data = [[-158, -108, -374, -218, -373, -126, -133, -168, -138, -252, 19, -216, -236, -132, -266], [-156, -94, -249, -231, -301, -80, -190, -239, -173, -244, -146, -240, -223, -356, -309], [-74, -203, -430, -304, -367, -88, -340, -82, -213, -150, -66, -164, -142, -219, -268], [-81, -82, -300, -244, -322, -86, -228, -222, -164, -190, -56, -253, -273, -308, -313], [-241, -358, -60, 33, 130, -293, -7, -284, 38, -188, -274, -78, -216, -246, -52], [-118, -69, -120, -222, -282, -122, -201, -183, -171, -117, -102, -229, -245, -191, -307], [-58, -106, -452, -290, -435, -72, -237, -152, -12, -102, 175, -248, -368, -239, -386], [-45, -142, -424, -432, -399, -46, -316, -68, -173, 15, 20, -262, -229, -305, -336], [-200, -101, -21, -227, -189, -183, -93, -130, -176, -122, -157, -251, -182, -72, -203], [-165, -106, -163, -205, -248, -88, -241, -245, -215, -253, -221, -201, -178, -343, -290], [536, 22, -495, -278, -504, 96, -480, -58, -323, -152, 331, -140, -346, -13, -353], [-138, -160, -309, -235, -225, -181, -138, -199, -151, -200, -122, -223, -216, -237, -206], [101, -88, -522, -377, -546, 138, -455, 38, -248, -94, 270, -155, -241, -128, -504], [-70, -126, -197, -270, -184, -175, -229, -91, -231, -83, -120, -248, -182, -126, -99]]
data[0][0]: -158
data[:, 14]: [-266, -309, -268, -313, -52, -307, -386, -336, -203, -290, -353, -206, -504, -99]
data[:, 0]: [-158, -156, -74, -81, -241, -118, -58, -45, -200, -165, 536, -138, 101, -70]
data[11][4]: -225
data[3][8]: -164
data[13][8]: -231
data[5][3]: -222
data[6][6]: -237
data[11][13]: -237
data[13][14]: -99
data[:, 10]: [19, -146, -66, -56, -274, -102, 175, 20, -157, -221, 331, -122, 270, -120]
data[8][12]: -182
data[9][4]: -248
data[9]: [-165, -106, -163, -205, -248, -88, -241, -245, -215, -253, -221, -201, -178, -343, -290]
data[6]: [-58, -106, -452, -290, -435, -72, -237, -152, -12, -102, 175, -248, -368, -239, -386]
data[0][8]: -138
data[9][7]: -245
data[5][0]: -118
data[9][10]: -221
data[13][13]: -126
data[1][6]: -190
data[3]: [-81, -82, -300, -244, -322, -86, -228, -222, -164, -190, -56, -253, -273, -308, -313]
data[10][8]: -323
data[0]: [-158, -108, -374, -218, -373, -126, -133, -168, -138, -252, 19, -216, -236, -132, -266]
data[5][5]: -122
data[7][13]: -305
data[1][5]: -80
data[2][2]: -430
data[8][8]: -176
data[12]: [101, -88, -522, -377, -546, 138, -455, 38, -248, -94, 270, -155, -241, -128, -504]
data[0][9]: -252
data[8][4]: -189
data[5]: [-118, -69, -120, -222, -282, -122, -201, -183, -171, -117, -102, -229, -245, -191, -307]
data[1][1]: -94
data[5][4]: -282

A =
 1.114  -0.421   0.066  -0.621
-0.228  -2.188  -0.735   0.992
 0.369  -1.481  -1.002   0.562
 1.711   2.053   1.937   0.347
-0.228  -2.188  -0.735   1.100
 0.965   0.286  -0.201   0.777
Indices start at 0.
(0, 0) -> 1.114
(5, 3) -> 0.777
(1, 1) -> -2.188
(0, 2) -> 0.066
(3, 0) -> 1.711
(1, 3) -> 0.992
(4, 1) -> -2.188
(0, 3) -> -0.621
(1, 0) -> -0.228
(4, 2) -> -0.735
(2, 3) -> 0.562
(3, 2) -> 1.937
(2, 2) -> -1.002
(4, 0) -> -0.228
(3, 3) -> 0.347
(2, 0) -> 0.369

B = [ 23 -65   4  57]
B[0] = 23
B[3] = 57

x = [3, 5, 7, 7, 3, 7, 0, 4, 5, 4, 2]
x[0]: 3
x[8]: 5
x[10]: 2

X =
[[ -1  -2  -1   0  11  -1  -2   1  -2  -1   1  -1  -3   2]
 [  5   9 -62 -47   2  11  -6  -3  66  12 -60  13   4  -5]
 [ -2   2  -1   1  -2   0   0   0   3   0  -1   0  -2 -12]
 [  9  -3  -3  -3 -56  10   6  44   5  12   7  54  12   4]
 [ 53 -48   3   3 -21 -40 -55  27   1 -30   1   2 -49  52]]
X[0,0] -> -1
X[4,1] -> -48
X[2] -> [-2, 2, -1, 1, -2, 0, 0, 0, 3, 0, -1, 0, -2, -12]
X[4,13] -> 52
X[:, 2] -> [-1, -62, -1, -3, 3]
X[1,2] -> -62
X[2,4] -> -2
X[0,11] -> -1
X[:, 0] -> [-1, 5, -2, 9, 53]
X[1,12] -> 4
X[4] -> [53, -48, 3, 3, -21, -40, -55, 27, 1, -30, 1, 2, -49, 52]
X[2,9] -> 0
X[4,12] -> -49
X[3,13] -> 4
X[1,0] -> 5
X[1,5] -> 11
X[4,7] -> 27
X[:, 1] -> [-2, 9, 2, -3, -48]
X[4,4] -> -21
X[3,11] -> 54
X[4,3] -> 3
X[4,6] -> -55
X[4,5] -> -40
X[3,9] -> 12
X[1,11] -> 13
X[2,0] -> -2
X[3,2] -> -3
X[3,1] -> -3
X[0] -> [-1, -2, -1, 0, 11, -1, -2, 1, -2, -1, 1, -1, -3, 2]

W = ((-14, 0, 13, -37, 22, -8, 11, -25, -42, -18, 48), (-8, -34, 0, 39, 21, 10, 41, -3, 30, 19, -18), (23, 19, 27, -39, 23, -9, -35, 23, 0, 0, -21), (-24, -8, -9, -22, -10, -25, 10, -15, -26, 48, 33), (-17, -9, 16, -5, -60, -2, -7, -10, 5, -31, -53), (-10, 18, 30, 3, 5, -12, -50, -28, 24, -58, 40), (8, -10, 16, -36, 4, -18, 5, -36, -14, -18, 62), (-19, 23, 57, -35, 48, -5, -26, 26, 0, -3, 27), (-6, -13, 22, -18, 5, 26, -38, 12, -18, 19, 47), (41, 53, 11, -23, 32, -44, 0, 17, 8, 28, 12), (-6, 9, -25, 12, -12, 9, -2, -40, 26, -3, 53), (-6, -28, 0, 60, -35, -13, 37, -34, 16, -22, -36), (-4, -42, -50, 23, 20, -9, 2, -1, -5, 50, -9))
W[-13, 0] => -14
W[-2, -10] => -28
W[:, 5] => [-8, 10, -9, -25, -2, -12, -18, -5, 26, -44, 9, -13, -9]
W[-10, 2] => -9
W[12, -7] => 20
W[7, -6] => -5
W[-12] => [-8, -34, 0, 39, 21, 10, 41, -3, 30, 19, -18]
W[-5, 8] => -18
W[3, 5] => -25
W[10, -8] => 12
W[:, 10] => [48, -18, -21, 33, -53, 40, 62, 27, 47, 12, 53, -36, -9]
W[-10, -10] => -8
W[11, 2] => 0
W[-11, -8] => -39
W[9] => [41, 53, 11, -23, 32, -44, 0, 17, 8, 28, 12]
W[3, 3] => -22
W[-2, -6] => -13
W[-6] => [-19, 23, 57, -35, 48, -5, -26, 26, 0, -3, 27]
W[-3, 2] => -25
W[-5] => [-6, -13, 22, -18, 5, 26, -38, 12, -18, 19, 47]
W[-10, 7] => -15
W[7, -3] => 0
W[11, 9] => -22
W[6, -8] => -36
W[10, 10] => 53
W[-5, 0] => -6
W[2, 7] => 23
W[-7, -4] => -36
W[3] => [-24, -8, -9, -22, -10, -25, 10, -15, -26, 48, 33]
W[6, 1] => -10
W[8, -8] => -18
W[-2, -4] => -34
W[-3] => [-6, 9, -25, 12, -12, 9, -2, -40, 26, -3, 53]
